0: [113,124,121,149,179,114,111,117,163,110,157,142,125,145,175,166,119,77,135,
 89,182,133,154,178,175,156,90,125,113,128,137,111]
1: [105,173,117,173,100,110,43,140,101,112,147,126,89,161,139,170,128,115,127,
 89,179,115,168,207,149,135,82,76,133,174,147,103]
2: [137,146,168,129,77,145,96,133,69,168,180,190,88,134,135,155,136,151,137,
 63,87,143,157,178,132,146,185,90,157,190,128,208]
3: [121,124,140,115,122,119,129,106,97,128,103,108,118,107,149,122,123,109,136,
 149,134,106,107,125,109,123,93,135,137,141,137,135]
4: [74,134,114,159,97,127,176,92,142,104,101,97,125,180,133,120,77,98,171,
 129,142,145,115,185,120,102,150,139,145,45,141,98]
5: [133,137,122,122,100,131,169,116,185,147,145,129,120,126,108,90,100,147,74,
 92,102,94,73,124,103,87,104,166,72,139,127,136]
6: [145,129,133,152,109,115,118,141,89,123,67,130,104,122,154,115,149,104,124,
 171,194,138,139,96,115,155,130,157,200,129,94,132]
7: [106,163,99,137,148,107,129,126,152,130,146,136,138,152,145,126,118,130,129,
 113,150,128,127,152,109,143,117,122,146,127,130,105]
8: [161,111,150,91,171,172,94,181,186,87,171,155,190,122,105,176,122,146,165,
 68,136,132,89,148,97,107,69,100,140,129,174,129]
9: [180,207,125,94,120,127,181,150,142,135,175,123,133,120,114,94,116,133,148,
 136,99,133,59,112,89,132,102,125,152,106,104,121]
10: [161,129,165,117,139,153,118,120,104,150,175,157,154,90,146,170,146,133,124,
 108,173,151,108,136,170,133,118,128,145,158,142,188]
11: [106,168,121,170,98,116,38,141,109,103,139,130,89,164,132,160,114,112,129,
 97,176,117,165,191,146,126,85,73,143,186,143,100]
12: [144,102,151,128,146,151,144,116,111,142,148,166,146,104,126,146,131,127,138,
 99,134,148,128,139,136,139,138,136,166,112,140,188]
13: [115,174,112,137,81,89,150,145,152,141,142,117,122,100,117,89,131,145,116,
 150,77,135,112,106,123,130,120,126,103,145,111,128]
14: [136,141,129,124,119,130,158,113,96,144,134,150,151,158,151,146,125,108,180,
 127,139,147,137,159,167,138,150,122,176,89,151,167]
15: [122,130,133,102,98,124,158,128,70,152,129,147,120,124,129,129,78,106,177,
 92,115,136,123,187,68,108,123,98,157,118,164,141]
16: [123,188,59,184,122,74,167,149,160,105,106,103,82,165,168,140,105,69,137,
 167,186,135,157,192,142,175,176,99,107,80,111,61]
17: [117,119,113,148,176,109,110,116,160,116,176,144,124,145,166,163,114,72,121,
 89,169,123,147,164,180,152,84,128,109,115,134,112]
18: [90,146,77,163,89,94,188,63,189,150,103,80,83,138,97,10,123,167,96,
 176,50,77,138,128,101,74,141,109,82,116,122,102]
19: [144,93,177,135,82,141,62,133,108,145,110,148,116,118,126,125,158,132,118,
 127,99,151,150,76,111,143,136,142,156,169,124,171]
20: [196,47,105,141,173,205,96,147,112,97,158,136,114,46,107,201,170,163,66,
 157,174,146,118,115,171,128,123,122,106,173,81,99]
21: [171,116,61,217,107,108,164,102,202,47,130,118,117,109,108,163,203,90,68,
 227,105,116,116,54,142,163,168,177,100,117,11,53]
22: [189,44,100,144,166,201,110,152,126,109,162,133,126,51,113,191,168,169,67,
 164,168,142,113,125,150,125,137,112,114,166,87,105]
23: [111,137,111,140,95,116,126,113,83,121,100,102,126,129,111,93,161,122,109,
 167,74,130,171,88,172,133,130,137,108,131,89,135]
24: [200,38,209,46,125,204,120,132,18,148,112,145,155,91,126,172,116,126,146,
 106,170,128,85,100,140,71,105,155,165,173,196,218]
25: [153,154,133,141,140,107,131,152,122,124,144,107,136,163,136,127,154,123,126,
 158,153,142,110,76,186,115,117,147,148,105,100,156]
26: [133,148,107,124,137,133,135,134,122,126,143,142,154,143,137,150,113,126,154,
 122,167,132,110,156,114,122,104,118,162,118,140,131]
27: [105,149,183,122,38,167,115,146,29,141,102,168,111,139,145,119,122,133,156,
 156,103,86,108,122,173,116,141,130,134,123,95,137]
28: [104,130,133,167,81,110,134,138,131,136,129,125,91,109,116,125,136,143,77,
 102,110,124,123,128,111,120,130,142,100,169,115,122]
29: [147,167,114,157,113,124,100,127,84,125,145,108,136,145,147,131,184,100,69,
 147,115,152,194,127,218,183,149,114,111,138,58,122]
30: [173,99,107,20,214,128,92,46,121,169,87,97,198,151,170,10,132,161,68,
 52,124,121,161,6,173,190,140,229,88,244,135,119]
31: [164,131,98,103,136,168,181,92,83,120,137,144,154,85,147,150,117,89,154,
 151,152,125,93,160,146,151,110,143,148,129,132,128]
32: [120,87,165,148,124,106,112,162,44,105,118,139,126,121,126,154,143,90,163,
 166,97,91,192,139,180,108,114,77,141,114,110,130]
33: [174,124,113,119,118,66,97,176,76,125,119,164,61,107,148,111,130,110,214,
 122,189,146,127,118,161,104,128,143,179,149,170,156]
34: [142,123,128,149,132,129,143,113,126,111,134,139,122,158,97,134,156,145,112,
 134,137,124,126,84,148,139,185,152,130,108,107,143]
35: [77,130,118,163,161,78,120,156,176,102,157,117,135,174,105,120,129,152,124,
 129,86,103,153,118,138,99,138,102,78,97,108,123]
36: [107,171,121,138,90,87,146,145,153,140,145,124,123,112,119,88,128,146,104,
 161,81,141,117,101,114,126,122,122,105,142,110,126]
37: [154,142,150,146,145,105,83,140,81,115,114,115,110,179,189,166,142,96,173,
 157,199,122,181,136,208,145,95,92,161,108,130,137]

[131,119,129,143,139,132,154,158,157,118,170,130,133,149,104,152,126,159,103,
 118,119,118,95,125,144,113,160,124,95,124,127,141] -> 34 35 28
[118,141,149,160,126,88,66,149,98,116,94,126,119,138,147,132,161,107,128,
 167,172,131,168,101,143,159,91,115,186,131,98,137] -> 6 37 25
[89,131,99,124,112,77,154,129,152,115,155,155,61,174,113,84,77,109,161,
 95,34,85,141,171,112,124,180,130,93,125,105,72] -> 35 13 36
[118,190,61,194,119,65,159,151,162,91,107,100,88,171,170,149,107,65,141,
 174,186,131,169,184,156,178,179,96,111,77,120,62] -> 16 7 4
[87,160,102,148,144,83,100,170,145,100,112,130,141,161,133,123,112,116,172,
 144,129,112,182,176,100,134,99,73,151,98,122,95] -> 7 26 35
[142,135,141,157,150,104,73,146,87,124,126,119,113,181,183,162,147,91,157,
 159,197,124,190,129,224,131,91,80,166,109,140,141] -> 37 32 25
[123,101,145,119,128,123,137,136,128,128,112,96,140,88,108,124,150,122,104,
 188,103,119,105,78,137,99,108,154,117,141,123,123] -> 3 36 23
[147,116,154,92,118,92,95,93,38,108,125,100,117,149,126,161,87,72,171,
 85,129,87,162,112,123,110,98,100,103,165,199,138] -> 3 15 32
[50,149,90,160,156,76,156,93,182,94,95,73,161,153,152,135,96,77,170,
 160,159,129,138,160,121,105,63,104,77,55,144,47] -> 4 7 16
[92,79,118,134,173,128,201,111,210,147,151,125,162,125,108,103,98,168,108,
 81,84,144,102,131,86,131,160,155,84,81,131,146] -> 5 35 7
[127,145,157,107,111,82,143,125,83,128,129,106,141,135,134,105,107,88,166,
 106,122,131,151,115,109,122,75,114,132,93,160,138] -> 3 15 26
[118,130,120,132,102,110,112,109,89,125,100,99,132,142,119,86,162,120,105,
 158,71,133,171,85,171,121,142,133,93,123,85,143] -> 23 36 34
[188,211,150,62,182,115,107,188,189,95,110,157,170,148,107,47,134,128,129,
 124,103,76,128,16,77,169,138,134,239,152,112,113] -> 9 7 25
[209,146,160,74,202,254,105,233,197,47,167,224,202,86,84,185,159,146,110,
 145,166,97,78,89,157,153,145,101,208,165,116,164] -> 8 22 10
[168,214,136,73,184,105,116,187,185,98,104,156,172,148,106,36,122,140,143,
 118,106,65,113,31,63,161,147,134,250,139,100,110] -> 9 7 36
[111,40,202,152,133,131,74,184,94,146,145,110,103,104,120,170,191,177,69,
 147,123,156,190,122,161,118,146,80,118,178,140,178] -> 19 32 10
[158,95,174,90,169,126,178,121,119,117,156,118,146,137,117,126,117,101,161,
 99,105,117,91,110,152,103,118,162,113,96,152,158] -> 12 3 26
[77,130,119,171,157,86,115,159,168,109,153,108,142,178,96,130,129,150,117,
 129,83,95,158,119,140,104,123,90,84,94,121,126] -> 35 7 36
[127,119,118,152,107,128,105,134,94,132,71,121,109,134,143,123,150,128,120,
 176,176,113,135,105,158,123,127,142,146,163,113,131] -> 6 3 25
[132,131,145,166,141,95,72,151,111,122,89,125,127,137,146,129,168,101,134,
 177,175,136,180,111,141,151,104,105,183,141,87,131] -> 6 37 25
[125,106,150,120,127,190,91,146,202,160,134,170,141,59,116,186,181,191,55,
 131,158,150,92,119,109,126,137,111,100,197,112,133] -> 22 20 10
[124,185,99,139,122,107,115,108,82,117,153,100,154,132,154,114,140,88,126,
 103,100,156,185,162,189,169,73,105,109,125,94,110] -> 29 23 7
[172,98,100,17,214,139,87,46,138,152,99,98,201,149,156,5,133,149,62,
 44,114,122,163,13,177,188,142,235,83,225,132,114] -> 30 23 34
[91,161,95,157,138,93,108,156,147,105,111,125,139,170,128,125,104,104,164,
 140,125,105,167,174,93,121,97,78,155,93,114,92] -> 7 26 35
[88,68,134,137,113,121,42,149,137,174,87,128,56,137,121,104,85,92,105,
 57,80,49,157,185,85,102,127,154,120,154,142,89] -> 28 3 11
[79,148,100,151,99,128,172,90,135,101,99,102,122,179,130,108,76,112,178,
 124,139,138,120,199,107,101,152,123,144,53,125,111] -> 4 7 26
[124,133,135,105,118,130,120,113,107,123,104,118,118,105,142,116,123,99,131,
 136,132,98,108,120,110,122,87,142,148,144,145,122] -> 3 26 7
[128,148,130,153,142,80,92,123,81,82,91,110,125,167,115,132,171,118,147,
 186,207,97,183,66,205,121,109,73,150,135,125,120] -> 37 25 32
[116,151,140,122,166,115,162,95,136,131,146,117,138,149,116,149,165,94,152,
 144,129,137,151,111,163,153,145,132,101,91,135,135] -> 34 25 14
[171,133,107,100,135,164,180,92,84,119,141,137,157,86,146,153,128,91,154,
 159,157,135,94,156,151,138,103,147,152,133,131,137] -> 31 26 3
[74,115,114,159,133,107,114,116,147,144,141,137,136,121,132,138,119,126,137,
 106,103,133,191,185,111,142,130,88,121,115,126,138] -> 7 35 26
[150,159,148,91,108,148,128,154,90,128,119,102,134,90,137,151,141,118,130,
 89,142,141,88,122,118,162,123,157,127,156,139,95] -> 3 26 31
[124,101,142,118,137,130,134,125,131,116,112,112,132,102,121,121,149,130,113,
 181,105,108,106,81,140,109,107,139,107,152,128,131] -> 3 36 23
[92,116,106,155,143,123,147,110,171,129,155,137,150,130,130,133,122,143,134,
 131,110,139,143,152,128,135,146,126,124,96,107,163] -> 7 12 35
[146,148,111,123,137,134,147,136,125,131,141,135,149,142,132,152,113,128,158,
 123,156,137,104,162,118,125,119,128,160,110,141,129] -> 26 7 14
[162,155,161,119,129,126,93,154,97,141,155,127,138,111,134,151,167,121,121,
 152,157,132,116,100,187,123,98,99,146,169,137,168] -> 10 25 3
[127,42,156,104,136,180,164,118,126,144,110,134,137,113,111,136,116,166,129,
 124,119,157,113,115,107,99,174,155,105,122,136,177] -> 12 34 3
[122,99,125,128,94,132,114,131,112,160,106,133,111,120,99,82,112,144,91,
 118,87,115,144,136,81,105,121,140,122,140,119,148] -> 28 3 36
[124,147,145,155,134,95,77,149,126,147,147,154,117,170,149,131,147,156,126,
 71,148,129,166,134,156,160,131,110,158,168,123,151] -> 7 11 1
[128,195,154,102,95,109,103,139,44,161,160,165,127,107,164,148,92,93,205,
 78,121,139,161,231,99,147,54,47,185,168,171,163] -> 15 1 26
[164,221,122,14,255,138,102,126,187,151,96,176,128,164,127,42,135,60,70,
 40,219,97,126,70,80,107,179,250,191,113,190,85] -> 7 26 30
[112,134,167,131,42,164,118,146,40,148,98,170,119,135,143,112,119,129,138,
 154,90,83,115,115,177,113,154,132,139,124,114,137] -> 27 23 3
[134,80,158,111,61,187,161,92,106,151,103,148,95,81,123,117,128,162,84,
 120,157,140,75,115,128,117,166,185,106,186,137,168] -> 28 19 3
[118,133,118,137,113,109,117,116,93,125,96,92,137,131,108,76,155,134,124,
 156,76,130,172,96,168,125,137,133,99,130,89,122] -> 23 13 36
[175,119,101,103,135,168,183,90,87,116,137,138,161,81,145,149,122,100,154,
 156,145,136,95,151,145,149,120,149,132,126,134,132] -> 31 26 12
[89,135,140,156,139,119,126,129,185,87,157,82,154,133,65,93,125,171,132,
 175,49,156,110,110,148,98,163,94,118,70,87,109] -> 35 36 13
[14,90,144,228,119,56,80,189,203,135,77,126,112,172,200,136,119,176,125,
 124,106,118,158,91,180,137,153,103,42,85,151,45] -> 35 28 7
[93,177,103,175,146,71,101,136,156,115,164,114,139,179,114,124,141,117,132,
 136,75,105,159,116,184,122,114,79,99,104,112,135] -> 35 7 36
[184,118,44,213,104,100,161,99,199,40,143,117,113,106,98,159,194,85,58,
 223,109,116,112,36,145,161,150,187,106,109,14,50] -> 21 34 23
[143,96,156,117,138,149,81,150,71,143,127,132,130,123,134,166,139,143,152,
 116,162,138,129,151,156,105,99,116,151,164,155,158] -> 10 12 26
[130,100,151,89,149,117,131,145,143,121,76,133,157,109,147,101,102,164,160,
 101,121,129,99,84,89,109,129,124,144,130,187,107] -> 3 26 7
[99,163,67,159,138,123,133,118,195,102,116,124,144,146,134,127,98,112,102,
 156,137,105,101,138,85,138,120,173,115,80,103,85] -> 7 26 4
[171,103,98,30,217,130,96,44,134,165,92,92,191,146,165,8,133,152,69,
 55,120,126,160,13,169,189,134,226,95,222,127,113] -> 30 23 34
[142,105,164,86,128,101,101,96,43,94,116,104,125,157,132,158,88,87,187,
 101,147,84,161,121,123,113,93,85,97,172,192,142] -> 3 15 32
[82,57,144,134,115,105,47,164,139,176,83,121,50,129,135,108,94,103,110,
 51,86,59,177,180,98,120,124,144,113,153,148,94] -> 28 3 11
